In the rows, zero is written as 128.
The rows of T fall into a few groups and each row is roughly a mix of its group's hidden directions.
T, 100 rows:
[[107 161 171 144 125 169 111 134 155 192]
 [107 147  56 123 171 101 134 139 155  98]
 [163  69 141 119 155  82 164 141 113 159]
 [138 103  77 150 182 125  72 111 119 116]
 [130 120  56 147 137  92 124 170 162 150]
 [ 90 133 100 106 144  45 129 139 145 117]
 [160 106 189 135  91 102 163 124 112 168]
 [133 126  57 116 179  94 108 133 153 112]
 [ 80 163 126 112 116 191  89 129 130  97]
 [150 101 196 121  85 114 142 144 144 170]
 [181 116  86  85 163 103  98 131 160 134]
 [115 145  96 101 164 185 110 120 137  72]
 [153  79 103 145 106 114 185 154  86 128]
 [ 85 152 151  96  96 113 167 162 126  78]
 [117 131 112  78 154 184 163 148 106  88]
 [165 113 107 111 144  54 164 139 152 145]
 [ 90 138 186 130  86 172  95 120 103 128]
 [129 124  45 111 135 106 128 165 159 146]
 [102 120  50  90 147 107 149 106 137 145]
 [ 70 159  77 132 152 147 110 135 138  84]
 [125 184 129 117 156 183  88 113 166 122]
 [119 162 104 133 172 177  93 117 122  74]
 [ 70 154 117 163  80 163 125 130  95 107]
 [138 106 154 160  78  80 168 158 102 135]
 [124 163 113 136 157 192  89 104 170 123]
 [136 106 161 144  82  69 151 137 130 177]
 [182 104  81 151 170  99 145 125 155 104]
 [110 163 111 101 168 170  92  91  86 122]
 [123 122  44 114 144  91 125 159 121 149]
 [116 144  62 167 169 111  89 143 123 148]
 [169  80 145 117 163  84 162 140 128 167]
 [132 134  63 162 126 124 132 118 125  58]
 [109 163 119 151 175 160  79  94  89 127]
 [128  99 169  76  88 135 138 137 184 138]
 [135 126 210 126 104 164 143  97 132 106]
 [104 171 100 133 107 174  85 115 139  78]
 [102 105  88 160 173 106  73 110 108 112]
 [ 65 166 141 135  76 160 118 125 100 118]
 [140 133 156 198 122 100 117 159 178 139]
 [126 119  81  51 120 105 156 145 107 131]
 [152 122 177 180  99 141 122 160 107  81]
 [147 116 178 168  95 106 148 155 184 129]
 [146  94 135 110  84  83 176 167 156 133]
 [ 38 158 137 129 108 118 122 134 122 101]
 [102 162 172 134 117 176 103 135 149 184]
 [129 110 178 126  75  82 156 147 140 165]
 [112 129 178  67 107 158 131 143 172 110]
 [ 96 151 130 134 123 208  89 123 117 101]
 [ 94 162  66 105 158 134 116 143 158  88]
 [149  89  84 107 129 127 103 127 102  59]
 [165 128 151 203 130 129 115 142  78 123]
 [118 152  45 112 163 124 100 146 134 144]
 [101 154  70 129 161 175 103 132 142  89]
 [128 111  69 167 122  82 161 131  84 129]
 [131 163 116  65 114 107 164 157 176 122]
 [139 115 127 152 130  65 200 134 127 146]
 [154 111 196 113 110 130 143 142 128 190]
 [123 170  97 113 160 185  89 111 163 125]
 [120 138 208 105  91 117 152 159 131 142]
 [146 180 139 143 158 123 137 114 194 166]
 [125 125 116  98 130  38 150 142 151 137]
 [110 125  48  93 158 138 116 117  95 134]
 [176 109  80  99 171  99  92 126 153 130]
 [110 133  60 152 168 104  97 133  90 145]
 [110 123 185 122 122 108 162 140 117 198]
 [157  70 161  77 146  98 133 141 109 155]
 [129 146  92 137 173 180  97 117 119  75]
 [149  94 166 144  77  86 154 145 129 170]
 [162 161  90 155 160 145 107 114 189 108]
 [ 95 127 146  58 105 136 174 154 143 105]
 [136 134  71 158 169 105 116  96  99 172]
 [ 76 157 127  92 113 109 173 154 114  83]
 [ 72 162 146 118  81 173  97 127 107 118]
 [127 100 140  67 111 170 129 133 184 105]
 [ 69 180 164 138  87 146 137 125 119 155]
 [133 106  50 100 121 128 145 153 173 138]
 [147 148 190 140 141 125 106 122 120 198]
 [170  73 137 121 162  82 162 140 123 159]
 [171  93 107 152 156  66 161 124 126 152]
 [113 160 150 132 161 176  91  81  88 115]
 [104 131 117 160 108 203  78 139 123 123]
 [100 117 132 192 131  92 187 125 102 132]
 [124 105 115  93 118 175 121 131 173  64]
 [ 73 158 139 129 112 189  90 126 118 100]
 [127 178 162  74 130 147  89 113 169 136]
 [118 112  63 165 151  83 115 148  97 150]
 [122 117  78 187 122 103 171 129 104  94]
 [120 156 188  85 138 183 124 148 136 104]
 [ 66 145  77 159 160 134 118 128 124  89]
 [111 163  69 104 172 153  89 115 107 134]
 [140  90 146 198 105  92 145 151 157 137]
 [147 142 168 130 155 148 114 134 175 196]
 [109  95 102 113  98 146 105 133  74  70]
 [ 83 147 189 135  74 151 149 132 109 129]
 [165 100 185 161  96 140 148 166 100 122]
 [145 137 183  75  88 115 163 149 153 118]
 [142  92 143 120  86  70 174 165 133 134]
 [ 88 152 111  50 150 133 140 115 153 147]
 [144 118  64 150 132 115 132 120 119  57]
 [105 119 181  82 108 165  91 139 110 163]]

In each list below, two rows fit none of the groups, and each other row fits one group, some only roughly. Which are they? Name them in the order they come.
    Q408: [140 144 210 103 131 156 114 136 140 167]
    Q939: [134  81  94  97  91  96 178 156 145 138]
    Q107: [143  85 131 139  86  85 180 154 102 151]
    Q560: [150 138 148 132  98 116 140 164 210 139]
    Q678: [184  89 147 116 129  68 129 121 128 167]
    Q473: [127 101  68  67 104 127 164 142 139 134]
    Q289: [112 129 172  78 116 173 143 152 154  82]
    Q507: [172 112  72 122 178  86 138 132 151 133]
    Q930: [141 125 216 122  92 134 153 121 137 111]
    Q461: [144 170 192  90 104 109 141 157 159 128]
    Q254: [140 124 193 142 121 113 156 125 150 194]
    Q559: [116 145 159  98 118 164 144 116 196  87]
 | Q254; Q559
    Q962: [133  60 147 103 125  97 149 148  76 145]
    Q704: [115 177 116 170 173 151  71 118 132 133]
    Q97: [167  73 129 100 144  74 163 131 105 112]
    Q119: [174 138 150  82 104 107 173 146 168 153]
    Q213: [155 105  86 175 172 177 117 111 109 117]
    Q545: [130 156 207 100 134 160 103 132 149 151]
    Q385: [124 113 104 192 140 105 137 117  83 179]
    Q267: [117  85  79 127 118 144 101 112  73  88]
    Q568: [107 145  91  71 155 101  81 135 156 104]
    Q158: [133 129 102 111 162 181  81 101 168  98]
    Q304: [163  97  65 162 150 123 129 128 129  77]
    Q523: [148  69 102 121 137  78 160 139  91 102]
 | Q385; Q267
    Q741: [121  73  98 112 115 100 162 119  65 129]
    Q393: [129 131  80 149 157 166 125 132 100  60]
    Q616: [127 109 171 206 123  91 121 141 106 129]
    Q390: [146  88 156 139  83  80 174 159 143 132]
    Q777: [141 122 140 171 101  63 137 124 116 182]
    Q858: [110 127 186  87  84 117 138 143 180 128]
    Q268: [100 115 117 100  98  63 159 123 138 177]
    Q118: [136 113 162 162 140 111 167 140 134 204]
    Q287: [ 90  95 140 109 111 109 135 116 159 202]
    Q994: [139 142 110 165 142  53 119 130 125 178]
 | Q287; Q994
    Q613: [ 98 170 161  86  82 174 129 142 143 115]
    Q435: [108 141 107 174 165 175  84  92 108 119]
    Q935: [168 101 113 179 135 115 148 134  69 162]
    Q784: [137 165  71 153 134 139 116 105 149  66]
    Q195: [ 69 150 123 144 131 180  77 122 119 100]
    Q105: [ 99 164 179 158 122 178 115 152 130 167]
    Q32: [125  93 140 116  73  82 182 152 136 140]
    Q178: [141 166 167 102 116 172 124 127 195 119]
    Q212: [130 178 132  87 143 188 104 110 165 120]
    Q14: [ 78 159  98 114 119 109 108 117 165  69]
    Q419: [167 127  65 145 165  81 155 140 139 118]
    Q382: [117 106  50 176 143 108 119 147 135 145]
    Q764: [167 119 158 158 145 136  87 109 126 196]
 | Q105; Q419
    Q672: [175 107 146 120 172  85 161 130 156 171]
    Q813: [166 135  69 169 158  78 148 126 126 132]
    Q6: [126 140 153 102 153 118 126 133 146 217]
    Q397: [131  74 142 183 111  90 151 123  83 122]
    Q506: [118 124 163  92  90  52 144 135 135 145]
    Q561: [162  95  81 188 158 106 159 134 134 127]
    Q398: [158 136 133 120 124  85 208 147 151 144]
    Q245: [159 150 144 116 159  79 167 117 176 164]
    Q395: [113 149  83 121 167 189  92  93 130 123]
    Q20: [137 182 197 105 115 135 119 144 166 121]
 | Q813; Q6
    Q647: [172  92  82 140 176 132  81 112 123 135]
    Q122: [130  72  64 158 121  92 151 143 120 140]
    Q279: [128 140  63 125 168 174  98 130 149  97]
    Q153: [135 162 196  75 119 158 129 110 121 107]
    Q695: [141 110  68 146 183 138  99  85 114 128]
    Q886: [ 92 163 131 128  98 193  76 128 130 119]
    Q16: [171 111 150 108 125 179  63 112 123 142]
    Q388: [183 104 128 132 149  68 134 101 138 170]
    Q162: [156 102  88 176 135  95 145 121  84 168]
    Q474: [137 133 140 112 116 193 132 106 197 113]
    Q49: [129  79  70  96 111  94 166 146 111 136]
    Q476: [ 94 125 123  86  88 123 117 123  80  70]
 | Q695; Q388
    Q950: [136 150  67 184 133 133 142 113 148  81]
    Q214: [113 191  99 100 161 165  82 126 132 130]
    Q589: [ 85 118 150 153  96 187 103 147  97 157]
    Q921: [184 106  90 162 171 133 112 134 172 124]
    Q294: [139 136 162  52  97 147 162 128 151 113]
    Q180: [ 65 140 159 114  87 167 128 152  99 105]
    Q399: [113 158  90 112 181 119 125 100  99 183]
    Q67: [ 65 149  89 123 145 146  83 130 129  86]
    Q702: [166 108  89 181 166 135 178 123 117 136]
    Q22: [170  80 157 170 133 122 103 105  96 166]
    Q569: [187 120 153 146 151  95 181 132 153 157]
    Q383: [149 127 201 151 100 149 138 127 178 111]
    Q709: [160 133 118 174 166 124 108 108  87 184]
 | Q180; Q569
    Q637: [117 115  75 170 179 150  90 112 112 105]
    Q225: [127  93  59 106 106 149 137 137  91  91]
    Q983: [109 130 178  54 115 144  94 126 116 144]
    Q550: [133 202 130 124 142 111 136 101 188 131]
    Q654: [143 109 146 170  89  70 150 145  99 162]
    Q166: [ 84 106 120 130  85 164 107 141  68 104]
    Q923: [107 121  74 176 107 125 147 126  99  73]
    Q190: [130  82  96 113 102 124 192 157 114  93]
    Q236: [110 157  93 187 118 185 101 126 143 111]
    Q256: [108 131  40 138 152 117 127 113 117  96]
    Q936: [143 153 186 102 160 185 101 128 129 149]
    Q518: [107 140 110 114 161 186 100  76  92 122]
    Q945: [115 123 195  92  78  91 119 125 126 151]
    Q483: [147 125  87 163 146  87 182 119 155 167]
    Q625: [179 103 137 136 126  79 187 132 132 161]
 | Q225; Q483
    Q163: [143 171 171 173 136 138  93 137 182 127]
    Q959: [ 91 121 144 171 104 187 104 143 104 167]
    Q662: [112 134 141 151  96  56 162 141  99 161]
    Q302: [ 79 132 136 171  96 145 141 141  65 108]
    Q466: [168 117  90 116 162  71 159 115 147  94]
    Q362: [157  89 133 145 153  76 182 139 122 165]
    Q885: [142 116 164 138  97  59 156 174 131 136]
    Q490: [145  99  66 164 183 107 107 116 123 123]
    Q870: [123 172 109 148 170 176  80 112 159 134]
    Q721: [111 149  79 163 179 143  79 113 104 137]
    Q13: [141 115 192 111  92 157  77 115 110 148]
    Q63: [139 159 152 127 142 118 130 114 165 211]
    Q396: [177 148 129  94 170  95 129 103 183 124]
 | Q302; Q63
    Q366: [172 105 190 139  98 160 137 116 104 162]
    Q740: [140 118 118 149 110  59 145 185 155 147]
    Q460: [143  84 175 118  96  90 138 146  73 133]
    Q60: [145  77 134 119  79 119 182 144 169 123]
    Q585: [ 94 122 150  74  91 139 141 144 177  90]
    Q755: [157  79 115 149 147  75 179 140 110 145]
    Q938: [115 151 178  78 139 134 112 116 157 186]
    Q845: [144 107 150  72  85 126 177 144 168 124]
    Q556: [137 136 213  97  95 139 151 117 125 114]
    Q619: [177 145 102 134 178  98 145 115 184 132]
    Q727: [112 119  81 139 165 152 109  83  69 127]
    Q610: [159 106 163 177 106 135 186 121 101 151]
    Q407: [145 169 118 115 170 170 122 102 186 105]
    Q822: [152 143 191 116 148 163 103 121 140 183]
 | Q460; Q407
    Q417: [136 136 208 117 129 173 111 106 111 102]
    Q53: [126  74 102 157 131  90 140  88  81 152]
    Q231: [117 156 197  99 121 161  93 131 166 117]
    Q841: [158 124  90 190 159 144 119 127  77 111]
    Q203: [136 104 102 153 156  50 166 130 128 137]
    Q606: [139 146 176 112 150 105 142 130 157 201]
    Q136: [115 155  75  81 157 177 103 102 130 123]
    Q946: [131  88 143 121 107  73 169 133  70 125]
    Q776: [117 139  75  89 164  90  88 137 154 102]
    Q124: [135  86  94 105 117 151 186 157  92 101]
 | Q417; Q53
    Q853: [ 92 126 142  88  93 171  78 130  95 104]
    Q148: [175 129 135 107 138  57 153 152 149 158]
    Q724: [130  97 110 158 118  53 146 161  98 143]
    Q782: [101 148 186  74 100 144 141 152 152 104]
    Q176: [132 171 130  69  96 140 166 161 162 119]
    Q226: [115 174  93 136 188 160  94 104 109 114]
    Q900: [106 153 188  77  76 126 114 138 142 132]
    Q828: [142 170 201 105 108 152 127 124 166 117]
    Q541: [186 118 119 139 182 109 136 127 179 156]
    Q48: [141 142 212 103 125 151 125 137 140 168]
    Q602: [176 132  78 107 155  96 167 141 169 134]
    Q643: [170 106  75 115 168 110 127 133 175  95]
    Q357: [115 146  89 112 151 199 100  92 142 115]
    Q172: [105 159 134  88 156 164  90 111 175  94]
    Q98: [124 132  71 124 165 142  82  84 167 128]
 | Q148; Q643
    Q333: [102 178 191 123 127 134 146 162  91 109]
    Q731: [152 122 211 136 100 124 125 145 131 170]
    Q694: [184  75 121  91 171  98 121 134 136 116]
    Q635: [ 90 135 106  75 157 163 108 106  82 150]
    Q868: [152 126 138  87  92 110 167 160 190 128]
    Q242: [149 133 170  98  90 131 157 151 195 124]
    Q574: [116 122 153  62 127 187 146 143 158 110]
    Q830: [150 144 184 127  96 107 145 165 187 127]
    Q406: [ 70 137 136 168 122 179 103 117  93 104]
    Q539: [133 107  66 114 156 174 141 130 118  76]
    Q769: [ 50 166 151 128 144 156 104 146 145 117]
    Q146: [141 105 173 180 104  76 147 159 144 138]
    Q961: [194 100 137 117 128  83 168 131 138 165]
 | Q635; Q769
    Q668: [ 98 160 191 111 114 126 138 128 141 189]
    Q171: [172 104 106 106 149  53 127 130 146 149]
    Q500: [ 74 178 138  94  95 163 134 147 147 102]
    Q917: [143  71 116  96  81 111 175 145 156 130]
    Q879: [117 111  48  94 146 169 127 107 128 129]
    Q980: [163 107 107  82 155  87 179 158 137 143]
    Q502: [148 127 183 116  87  87 164 166 156 126]
    Q478: [119 165 113  95 150 198 100  94 142 120]
    Q179: [ 94 184 147  89 159 161  98 117 150 103]
    Q633: [129 114 187  68 119 169 109 110 144 148]
 | Q980; Q633
    Q270: [107 121 188 159  94 170 110 112  87 139]
    Q95: [127 150  82  53 131 165 132 127 156 124]
    Q576: [109 133 157 120  90  63 160 138 124 176]
    Q609: [112 168 184 113 127 143 120 128 160 190]
    Q337: [117 146  55 158 168 133 163 136 145 104]
    Q857: [151 159  94 169 162 166 107 139 132  74]
    Q653: [111 158 106 183 176 135  74 124 107 133]
    Q717: [135  77 106 122 151  77 151 141 102 180]
    Q641: [152 114 179 103 154 106 144 136 149 195]
    Q84: [159  63 119 108 142  80 156 137  93 117]
    Q194: [144 122 203 117  89  93 161 150 121 124]
 | Q857; Q717
    Q491: [109 139 105  95 105 152  84 115 111  59]
    Q197: [114 177 149  99 147 185 100 111  87 122]
    Q788: [171 105  73 129 154 129 112 123 149  68]
    Q503: [109 197 142 141 122 165 102 113 177 144]
    Q692: [134 148 204 116 126 161  95 142 161 105]
    Q210: [122 118  86 135 143  58 130 160  83 147]
    Q562: [ 93 169  73 126 149 160 149 146 151  86]
    Q808: [123 133  46 158 142 120 104 105  95 147]
    Q81: [ 99 170 194  89 121 132 156 158 114 130]
    Q749: [158 128 168 103 159  89 154 124 158 184]
    Q354: [134 183 121  78 137 160 111 135 186 124]
    Q317: [111 106 173 153 113 154  68 103  85 137]
    Q253: [142 163 179  66 112 156 138 125 160 109]
    Q100: [114 119  53 121 139  82 146 103 123 163]
 | Q197; Q808
    Q463: [145 178  99 126 138 149  86 110 180  90]
    Q58: [163 113 185 159 108 110 119 129 123 191]
    Q37: [105 111 140 155 130 172  61 104  87 128]
    Q384: [182 143 113 145 176 119 132 120 193 133]
    Q364: [132 140 207 172 118  87 120 142 124 127]
    Q52: [126 148  61 130 185 152 131 121  93 108]
    Q264: [ 74 121 165 133  81 156 125 145  81 151]
    Q44: [117 113  40 157 157 119 108 138 126 141]
    Q835: [121 138  74 128  90 102 133 160 190 144]
    Q742: [ 65 143 156 160 102 175 110 123 100 109]
    Q949: [148 118 120 116 138  93 196 112 129  69]
    Q998: [ 95 141 196  95 102 134 127 136 113 177]
    Q343: [132 126 200  99  90 136 153 167 145 109]
 | Q835; Q949
    Q331: [ 59 159  92 155 139 142 148 138 123  86]
    Q880: [189 102 141 151 124 109 189 126 123 163]
    Q59: [121 154 219 111 105 128 131 130 151 126]
    Q440: [127 116  67 120 179 101  76 124 139 111]
    Q154: [116 107 102 153 155  44 156 130 125 133]
    Q121: [149  82 154 119  77 154 112 138 182 105]
    Q269: [ 96  97  86 116 145 146 102 122  78  76]
    Q676: [132 152  95 173 157  88 106  98 104 176]
    Q115: [111  81 152 114  97 172  94 149  80 146]
    Q482: [100 149  97 147 100 185  86 124 121  83]
    Q308: [109  87  98 150  94 133 133 137  67  83]
    Q617: [123  91 153 100 122  73 170 138  84 155]
    Q621: [125 158 155 111 141 201 105  85 147 112]
 | Q59; Q269
    Q480: [124 144  59 150 169 175 133 127 138  98]
    Q715: [109 124 138 159 117 107 113 102 133 215]
    Q904: [100 194 160 126 118 161 108 118 166 161]
    Q706: [149 177 181 137 153 153 104 129 167 163]
    Q426: [133 140 183 142 102  74 124 124 138 186]
    Q665: [116 122  77 179 159  88  98 135  93 146]
    Q986: [175  85 120  97 159  70 156 127 123 119]
    Q286: [142 160 171 131 122 168 126 126 203 118]
    Q229: [106 111 131 174 103  95 190 137  93 153]
    Q795: [118  81 140 154 123 106 144 104  52 121]
    Q730: [144 144 203 107 146 158 109 127 142 173]
 | Q715; Q706
    Q758: [131 148 217 140  97 118 112 145 142 139]
    Q913: [134 189 157  69 128  98 120 165 135 133]
    Q83: [132  81 123 115 145  89 172 141 110 189]
    Q193: [112 166 115  55 112 125 112 154 165 104]
    Q818: [161  93 126 160 163  90 171 140 137 176]
    Q493: [130 124  69 156 149 156 126 130 101  63]
    Q142: [116  88  68  98 138 154 139  94  81 126]
    Q232: [127 197 149 130 155 157  80 127 165 130]
    Q363: [105 105 131 170  99  83 139 175 102 169]
    Q707: [139 111 208 156  96  98 153 132 117 120]
    Q600: [137 135  61 167 170 142 104 106  99 109]
    Q897: [113 147 162  79 140 188 121 145 156  90]
    Q909: [114 161 101 112 180 161  82 100 148  98]
 | Q83; Q363
